A single turn carries every row of the set below to another of its rows. Some are shown first; where does it send the rows asked next?
sas: [-11   5  23 -31  14  13 -58   1  -6 -16   4 -31 -14   9]
Zofe: [-16  12  29 -30  10  23 -40   3   0 -24  20 -27  -3  -6]
tugop: [-18 -14 -17  28  11  -9 -33   1   8   3 -37 -33   4  24]
Toda: [  7 -47 -26   4  27 -41 -15  23  -3 -29  16  12 -34   9]
soliv: [-20 -24  -5  29  23  -3 -29  -7   7  12 -37 -31  -3  27]
poza: [  0  11  33  -6  -6 -25   0 -11   6 -22  28  34  -5  21]
dapa: [-21 -13 -39  11   1 -32  20   2 -19 -39 -11  10 -23   5]
kun: [-13 -13  33  37  -4  11  14   8  -5 -25  24  -4 -40 -22]
tida: [ -1 -63  -7 -37  13   9   2 -10  36  -3  -6 -17 -26  17]
debaz: [-11 -46 -32  10  27 -39   1   2 -11 -29   0  18 -33  17]
Senef: [-19 -22  18  28 -29  13  12  15  -4 -28  25  -4 -31 -25]
ritul: [-21 -18  10  34 -13  25  12  11 -12 -24  26   0 -36 -23]
Tok: [-24 -28  -5  28  17  -9 -32  -8  19   6 -31 -37   6  18]
Metet: [ 16 -49  -4 -30  31  10   1 -12  28   7  -5 -18 -40  16]
misog: [-19 -16  23  28 -18  23  13   8 -12 -24  21  -2 -38 -26]
fosuf: [-20 -26 -12  29  15  -5 -31   5  11   0 -39 -31   5  26]
gota: [-25  -8  22  32 -19   4  13  14 -14 -26  27  -7 -38 -19]
sizi: [  7   8  35  -4 -12 -16  -9 -20   2 -17  16  36   3  23]
gogos: [ -9 -48 -16   2  18 -44   3   4 -16 -29  18  27 -18   7]
fasa: [-21 -33 -21  29   2   2 -34  -4  19  -1 -27 -28   5  29]
gupot: [-16   5  -4 -22  26  33 -34   4   6  11  27 -22  -9 -15]
Lodas: [  7  15  40   0 -12 -26   2 -20   3  -6  13  25  -6  19]
Miru: [-15   6  24 -30  20  23 -40 -10 -11 -44  12 -12 -10  11]
nikof: [  7 -54 -19 -33  23  10  -5 -10  32  -1   1 -27 -34   8]
Tifu: [-21 -21  22  32 -25  12  13   8  -9 -23  29  -5 -43 -12]
soteb: [ -9  12  10 -18   4  24 -41   5   0  -1  35 -25  -1 -13]
sus: [-37 -10 -31  -7  15 -41  16  12  -8 -17 -25   2 -16   3]
gibo: [ 11 -56  -2 -39  32   4   1   2  31   0   2 -16 -31   5]
golid: [ 17 -49  -6 -31  22   4  -2 -13  41  -2  -4 -26 -34  10]
fet: [-16  -1  -7 -11  -1  26 -32  -8 -21  15  39 -15  -7 -18]
rufu: [  0   4  32 -14 -15 -22  -9 -22  -3 -20  13  34   0  29]
Povut: [ -6   8  31   0 -12 -18   4 -18   9 -20  21  34  -1  32]
lofi: [  0   4  31  -5 -21 -19  -3 -12  13 -28  18  33   9  22]
Zore: [-25 -30 -37   4  16 -41  16  -3 -15 -20 -16  13 -30  12]
nonip: [-27 -28 -13  18  20  -7 -38 -12  13   0 -32 -33   7  25]
tavu: [ 15 -55  -9 -36  22   5   5   0  31   6  -2 -15 -30  12]

Metet turns into lofi
fosuf turns into misog
ritul turns into gibo
Where do these go?
dapa turns into gupot
golid turns into Povut
soteb turns into debaz
Lodas turns into fasa
fet turns into Toda
nikof turns into poza

A single turn carries every row of the set below to another of its rows. Some are shown first; where does it send the rows asked next?
zabif: [ 13 -11  26  13   4 -12 -10  48  -3  28   8  23 -41]
rarid: [-40 -15   1 -15  11   2  32 -13   7  11   7 -23  41]
Res: [ 32  -1  18 -15   7   4  26  18  23  29  35  27 -28]
mave: [ 20 -12  14   3   3 -10   6  52  12  29   7  35 -39]
Delit: [-16   2  15  25  -8  -6  32 -10  37  45   3 -25  32]
zab: [-57 -23  11  -2  -1   0  17   6  -7  -8  -6   0  35]
gon: [-60  -9  18  17  -9   7  17   9  -1   3 -16   7  35]
pulo: [-36 -20  14  29  52  29   5   0  22   2  13   0  -4]
piro: [ 35 -12   3 -12  10 -12  19  34   0  43   8  32 -25]
Doz: [ 30  -3  17   0  17  -4   6  24  15  44  26  -1 -37]
kuz: [-37 -28   5  28  45  22   8  13 -16  -2  -7  26  11]
Dozod: [ 14  -6  30   1  -5   6   9  42  18  15  26  43 -41]
bop: [ 29  -5  15  -6  14  -6  15  34  27  36  16  15 -40]
vofim: [-34  -5   2  -1   7   8  37 -15   4  23  -4 -11  51]
Vir: [-55   3  23  15   5  17  22  -5  33   8   1 -25  22]
tik: [-58 -15  19   0   8  10  15   5  24  -5   5 -24  16]
nis: [-14 -23  -5  11  57  23  22 -13  -3  17   7   8  21]
zodo: [ 36 -11   7  -6  11 -16   9  27 -23  45  11  26 -15]
fur: [ 28 -10  14 -14  -2  -2  22  30  -3  23  22  51 -17]
tusa: [-18 -10   7  24 -21 -15  29   5  -2  35 -17  10  51]
kof: [-40  -3  32  43 -26  -5   9  17  29  20 -10  -6  18]

kuz turns into nis
zodo turns into Doz
Delit turns into kof
Where do these go?
Res turns into Dozod
zab turns into rarid
vofim turns into Vir
bop turns into mave

